128 stands for zero in the data rows.
Some points, each followed by its number:
[148  72  73 152 145  80 150 152 162  53 159 160  48 116 124 125  63 120
 227  62 194  80 165  71 201 108] 0
[119 156 147 122 132 139 122  96 106 163 135  77 187 160 128 101 192 168
  84 162  83 179 119 164 105 142] 1
[147  78  76 158 139  77 144 157 165  55 150 156  49 114 130 106  63 125
 230  63 183  81 169  72 208 111] 2
[114 134 153 119 125 148 114 105 120 167 111  77 189 159 137 117 182 166
  80 165  82 181 137 175  98 138] 3
[116 160 159  89 132 175 124 167 171 178 154 123 146 108 136 103  79 139
  85 182  76 136 117 123  78 145] 4
[137  66  86 150 138  84 140 146 162  70 152 157  78 131 130 146  85 111
 203  81 201  96 145  97 198 115] 5
[119 201 135 159  92 149 115 163 168 108  84 193 197 128 144 110  70  55
  79 119 121 119  77 181 101 144] 6
[139  61  82 159 139  76 149 156 160  61 162 169  55 116 128 133  71 114
 223  71 207  81 153  82 210 106] 7
[123 152 141 114 103 160 102 150  79  94  77 160 165 180 105 109 136  67
 100 163 111 179  83 201 130 133] 8
[119 196 136 153  96 150 115 160 167 116  91 181 194 129 143 108  79  67
  79 127 116 125  81 177  99 144] 9
[159  82  73 155 137  68 142 145 174  59 144 138  40 106 132 102  61 126
 227  61 165  69 178  60 206 106] 10
[125 138 148 100 126 155 131 169 167 161 144 128 140 114 141  97  77 141
  97 163  90 133 122 124 103 135] 11
[128 162 135 133 136 135 119  85  86 149 131  82 182 172 122 109 195 152
  90 151  99 182 108 160 107 135] 12
[154  83  72 149 142  73 143 144 167  51 135 141  41  97 126 100  67 129
 227  54 171  73 185  66 213 100] 13
[120 130 150 135 132 131 111  86  88 158  84  83 188 176 121 142 197 166
  93 148 106 181 132 184 115 132] 14
[119 132 144 126 128 138 112 108 121 160 120  85 178 161 133 111 181 166
 103 151  97 176 133 157 117 135] 15
[120 138 153 117 123 146 115 126 139 169 113  73 189 146 134 119 153 170
  81 171  92 171 138 164  94 138] 16
[115 143 151 126 127 143 115 106 130 167 111  70 195 158 138 108 173 165
  85 172  89 182 134 173 100 144] 17
[122 154 145 121 136 150 109 100 131 176 120  67 193 156 135 109 180 162
  85 168  84 181 118 167  86 144] 18
[120 143 140  94 122 170 116 166 168 168 135 105 174 109 136 102  82 144
  87 183  78 140 127 140  85 143] 19
[157  85  75 150 144  68 142 153 173  60 142 151  41 110 132 105  69 124
 233  55 180  78 174  63 208 102] 20
[137  62  78 159 146  95 149 174 131  60 153 183  68 142 118 152  97 101
 222  89 209  91 149  97 181 101] 21
[122 133 134 101 124 159 120 165 168 156 139 113 160 110 136 106  81 141
 103 170  93 133 129 133 100 139] 22
[140  50  82 153 139  97 149 175 136  61 145 187  87 140 110 178  90  90
 217  98 209  94 132 105 179  96] 23
[122 151 153 131 135 147 110  97 112 168 108  76 187 160 134 109 195 172
  85 168  86 186 125 172  99 136] 24
[133 186 173  45 134 180 149  91  22 185 131 199  41  47 103 230 158  72
  83 121 108  74  85  61  70 130] 25
[125 143 149 123 134 143 125 136 156 155 126  94 165 133 134 101 130 157
  97 166  88 150 129 147 112 141] 26
[156  83  68 149 144  76 143 154 172  54 151 152  41 111 124 106  62 129
 225  54 178  72 173  70 216 103] 27
[121 143 151 116 126 146 116 120 138 173 114  81 189 153 140 106 164 168
  81 168  87 177 127 169  98 138] 28
[154  83  72 148 143  75 149 151 173  58 142 135  40 104 126 101  68 134
 233  55 162  74 178  60 204 105] 29
[122 158 141 116 128 152 120 133 150 175 140  80 180 140 140 103 147 153
  78 174  82 169 113 153  76 138] 30
[116 139 145 135 134 131 106  80  87 161  91  80 191 171 125 127 193 166
  89 149  97 189 128 176 102 135] 31
[120 197 144 142 129 187 110 152 143 144 154 118 189 160 138  99 121 115
  77 174  82 166  97 163  74 145] 32
[149  82  70 157 137  70 143 148 172  53 152 146  47 104 124 108  69 122
 231  63 179  79 171  70 207 102] 33
[117 154 147 131 140 130 108  63  74 168 112  63 196 182 115 105 217 177
  84 152  90 201 124 176  88 144] 34
[122 151 154 130 134 147 111 101 117 168 110  77 186 157 134 108 189 171
  85 170  85 183 125 171  99 137] 35
New points follow, each followed by the numbers of its three nearest points above by angle, nearest first.
[122 151 147 108 129 158 115 126 154 167 142  82 185 145 141 101 149 153
  78 180  85 166 119 155  86 138] 30 28 26
[130 169 145  55 126 171 145 117  45 162 148 196  47  66 103 183 139  84
 101 119 108  81  93  68  87 124] 25 4 11
[127 183 154  41 125 182 145 110  30 176 147 199  46  56 101 190 146  81
  84 124  94  79  83  67  71 126] 25 4 11
[122 161 140 116 129 153 121 132 151 176 144  79 179 140 141 101 148 151
  77 175  81 170 109 151  72 138] 30 28 26
[122 200 170 157  96 117 147  27  20 165 131 182  48  86 124 242 210  50
  89  83 166  65  96 111  71 137] 25 12 34
[114 191 144 153 128 175 110 100  65 130 146 102 189 177 107 102 195 118
  84 180  95 181  85 177  78 134] 12 1 34
[122 193 167 151 100 121 144  40  37 166 130 171  64  92 127 225 200  63
  88  94 156  77  99 116  72 138] 25 12 34
[114  91 196 155 101  57 139  33  56 100  11 149  54  95 142 222 208  96
 100  41 224  66  67 117 157 135] 25 23 5
[121 183 161 155 100 116 146  44  32 153 122 183  63  95 123 242 196  52
  99  86 173  71  94 116  80 134] 25 23 6
[113  99 176 152  97  50 137  24  54  89  25 137  72  81 130 231 216  97
 101  28 216  70  61 120 191 138] 25 5 23
[119 181 168  55 120 179 147  88  37 172 138 198  51  49 109 197 165  74
  84 117  99  75  87  78  77 132] 25 4 8
[121 139 154 114 123 148 116 132 142 170 117  79 185 142 135 116 144 167
  81 172  90 167 135 160  94 138] 16 28 17
[114 196 144 159 127 178 109  96  54 124 148 105 190 183 102 102 201 113
  85 181  97 182  81 181  76 132] 12 34 1
[121 147 146 105 127 159 116 132 154 168 140  88 184 139 139 102 139 152
  79 179  84 160 122 153  87 139] 30 26 28
[125 158 141 118 103 158  99 146  68  84  70 163 162 193 102 109 146  56
 101 161 115 189  75 208 135 131] 8 9 6
[118 157 146 120 132 140 124  98 109 162 140  79 186 157 128 100 190 167
  84 162  82 176 118 162 104 142] 1 35 24
[122 195 167 154 101 118 143  31  26 166 128 167  66  98 124 227 211  65
  88  90 157  82  99 118  73 137] 25 12 34
[121 148 141  99 133 159 117 156 172 175 140  95 179 128 144 100 106 151
  78 184  85 158 112 139  81 144] 19 30 26
[117 141 140 113 135 145 118 141 147 160 132  96 171 137 139 107 142 146
  93 165 102 161 117 144  99 140] 30 26 28
[120 118 189 130  86  61 142  38  56 111  30 146  57 101 140 225 191  90
  82  51 207  77  72 133 116 140] 25 23 14
[134 186 193  43 129 175 144  45  21 181 141 206  65  46  96 239 197  66
  79 103 123  66  91  64  72 131] 25 4 12
[115 159 149 109 133 151 117 130 138 170 121  98 166 127 140 111 151 142
  78 162  92 158 110 142  93 144] 30 28 18
